In the data rows, 128 means zero.
Every row has a hidden score. How much higher is the second row's score than the first row's in each pair? 20 means about the same, 40 much higher and 0 much lower. The score is a weighted sum of the row's numbers plus the product of two more (or one squared), each taken from its middle value.
[138 159 149  99  70 141 146 106 140 144]
[149 154 123 127 109 164 125  96 154 147] 28
[152 168 172  88  83 130 131 144 136 156]
[115 114 120 151 156 128 107  96 128 107] 20
[ 89 116 155 177 158  62 128  97 125  67]
[174 158 120  61  78 171 125 151 132 197] 13
[160 167 147  96  94 164 120  98 144 162]
[147 118 107 135 138 156  99 179 144 133] 31
[101 113 129 110 108  92  78 157 103 128]
[154 171 160 114 100 141 108  75 147 140] 18
[ 51  63  91 171 173  78 113 141  91  63]
[ 72  73  82 158 158  98 139 163  93  95] 21
[154 166 152 145 127 138 133  69 149 126]
[136 109 118  86 122 144  80 175 115 161] 15
[160 159 141 111 111 171 146  87 152 146]
[201 216 200  48  35 151 119  99 151 202] 24
[255 242 173   0   0 236 116 149 174 255]
[126 134 111 148 141 147 175  55 145 113] 22
[157 169 114 118 110 199 152  29 161 141]
[133 153 153 100  91 114  59  99 134 145] 31
[126 142 140 122 104 115 150 105 125 128]
[149 118  91 138 152 161 131 134 142 144] 22
[101  95 123 118 127  93  70 195  98 126]
[114 110 100 115 111 154 138 131 118 137] 23
[143 172 172 121 103 119 138  48 140 134]
[115 142 135  98  79 142 128  71 140 115] 18
[175 197 169  76  69 145 162  60 154 168]
[ 58  60 100 158 156  69  94 140  87  86] 31
[146 150 160 137 150 101 133  85 132 132]
[129 120 103  96  90 144 121 152 116 162] 22
[ 52  59  78 193 177  89 105 122 104  54]
[189 212 197  78  73 155 143  79 160 173] 16
[161 199 190  69  50 122 125  50 143 175]
[112 118 131 159 151 101 172 102 123 103] 17
[142 122  98 146 151 154 174  87 142 131]
[178 184 143  81  78 176 160 112 154 173] 17
[166 178 145 127 124 171 173  58 167 127]
[ 95 114 142 124 119 103 117 179 123 104] 23
[119 116 126 119 120 127  81 154 120 126]
[153 152 136 104 110 150 132 138 137 154] 17
[148 167 162 105  85 147  91 108 153 142]
[210 218 173  78  62 195  95  71 171 190] 24
[188 171 120  97 102 194 115  66 157 173]
[129 102 115 112 132 134 153 161 111 144] 26
[114 115 131 142 138 125 132 149 132 110]
[145 155 127 122 109 160 124  50 145 128] 21
[125 116 147 109 134  95 119 192 106 135]
[132 114 112  99 111 149  67 188 119 155] 15
[161 150 153  75  84 140 147 139 132 171]
[137 143 132  84  80 145 102 163 128 155] 22
[104  96 119 136 138 104 140 179 115 114]
[ 70  82 118 161 153  73  87 167  97  80] 25
[174 162 131  78  72 169 129 147 136 188]
[122 107  84 178 180 152 128 115 130  99] 21
[147 129 134 103 115 134 140 204 125 164]
[212 176 131  77  85 204 124 120 157 199] 22
[191 173 157  39  53 168 126 218 132 211]
[179 216 172  76  27 171 137   7 166 173] 22
[112 112 102 113 103 139 133 137 117 131]
[ 88 110 124 183 183  89 131 108 117  69] 15
[166 132 143 113 135 138 146 151 128 163]
[ 83  85 123 146 135  91 114 146 102 104] 27
[151 136 134 114 124 127 109 153 125 145]
[156 189 193  80  67 124  98 108 138 157] 23
[134 167 157 177 159 149 158  10 169  92]
[113 104 109 135 148 126 149 150 123 117] 5
[ 85 139 157 150 121  62 139  49 108  82]
[134 132 148 100 107 110 155 132 123 141] 13
[203 169 155  79  97 163  95 169 149 197]
[168 183 135 102 102 172 116  88 152 158] 11
[ 98 100 110 138 134 110 164 141 120 104]
[122 158 163 154 122  96 131  43 138 108] 34
[161 160 160  84  82 132 108 132 135 172]
[166 171 139  54  57 172  82 148 133 185] 25
[139 160 167 110 101 120 138  95 139 129]
[ 47  84 123 165 143  46 131 122  97  61] 27
[121 161 181 113  99  80 141  99 121 125]
[103 110  97 157 150  96 145 109 112 109] 17
[131 109 114 167 183 131 169 132 134 107]
[ 85 115 118 140 132  96  99 125 112  95] 27
[124 115 111 151 148 129 111 142 129 115]
[134 131 121 115 108 146 149 125 126 146] 18
[ 72  62 109 208 209  64 123 170  95  66]
[101 110 105 167 158 123 143 121 128  86] 15
[114 105  88 150 145 141 125 114 127 110]
[119 117 125 136 133 118 132 131 119 125] 21
[158 145 144 106 107 143 149 134 139 160]
[118 106  96 105 116 150 164 180 119 139] 32
[199 199 159  47  50 181 118  99 150 208]
[142 125 114 104 113 147  99 200 126 156] 20
[112 121 113 165 154 125 146  88 132 101]
[151 165 167 104 110 126 106 115 136 149] 19
[115 100 138  98 120  89 101 216  94 144]
[111 123 168 132 135  74 152 162 110 113] 11
[171 161 139  77  73 172 115 138 140 175]
[191 140  88 118 132 198 164 136 149 182] 21
[133  90  77 139 164 165 229 172 130 130]
[174 140 103 117 123 182 108 151 149 164] 31
[176 152 120  84  96 168 134 142 128 193]
[ 81  69  96 203 201  83 201 104 119  69] 20
[167 183 178  94  80 139 156  79 153 162]
[120 123 147 158 160  77 134  82 124 110] 28
[216 233 187  45  41 211  99  51 166 205]
[115  99 118 150 154 107 112 123 119 118] 24
[196 192 164  88  90 187 135 110 164 178]
[152 164 153  84  83 153 153  90 140 158] 23
[137 104 107 100 121 122 141 203 109 167]
[146 118 122 110 123 153 110 161 125 158] 18
[ 72  72 130 129 133  76  37 222  87 101]
[129 161 153 103  91 138 113  82 137 128] 11
[171 146 133  99 109 155 127 137 136 175]
[113  99 116 128 134 129 198 151 120 120] 25
[200 208 164  69  68 187 152  40 170 185]
[127 124 113 144 138 126 136 123 134 128] 27
[164 189 147 115  91 177 161  36 170 136]
[ 82  93 112 185 174  99 117  90 127  64] 24
[224 228 214  86  79 160 199  42 176 196]
[157 158 148 119 114 152 124 142 151 144] 14
[209 193 159 100 108 186 153  50 176 177]
[183 176 156  82  88 163 122  98 147 183] 7
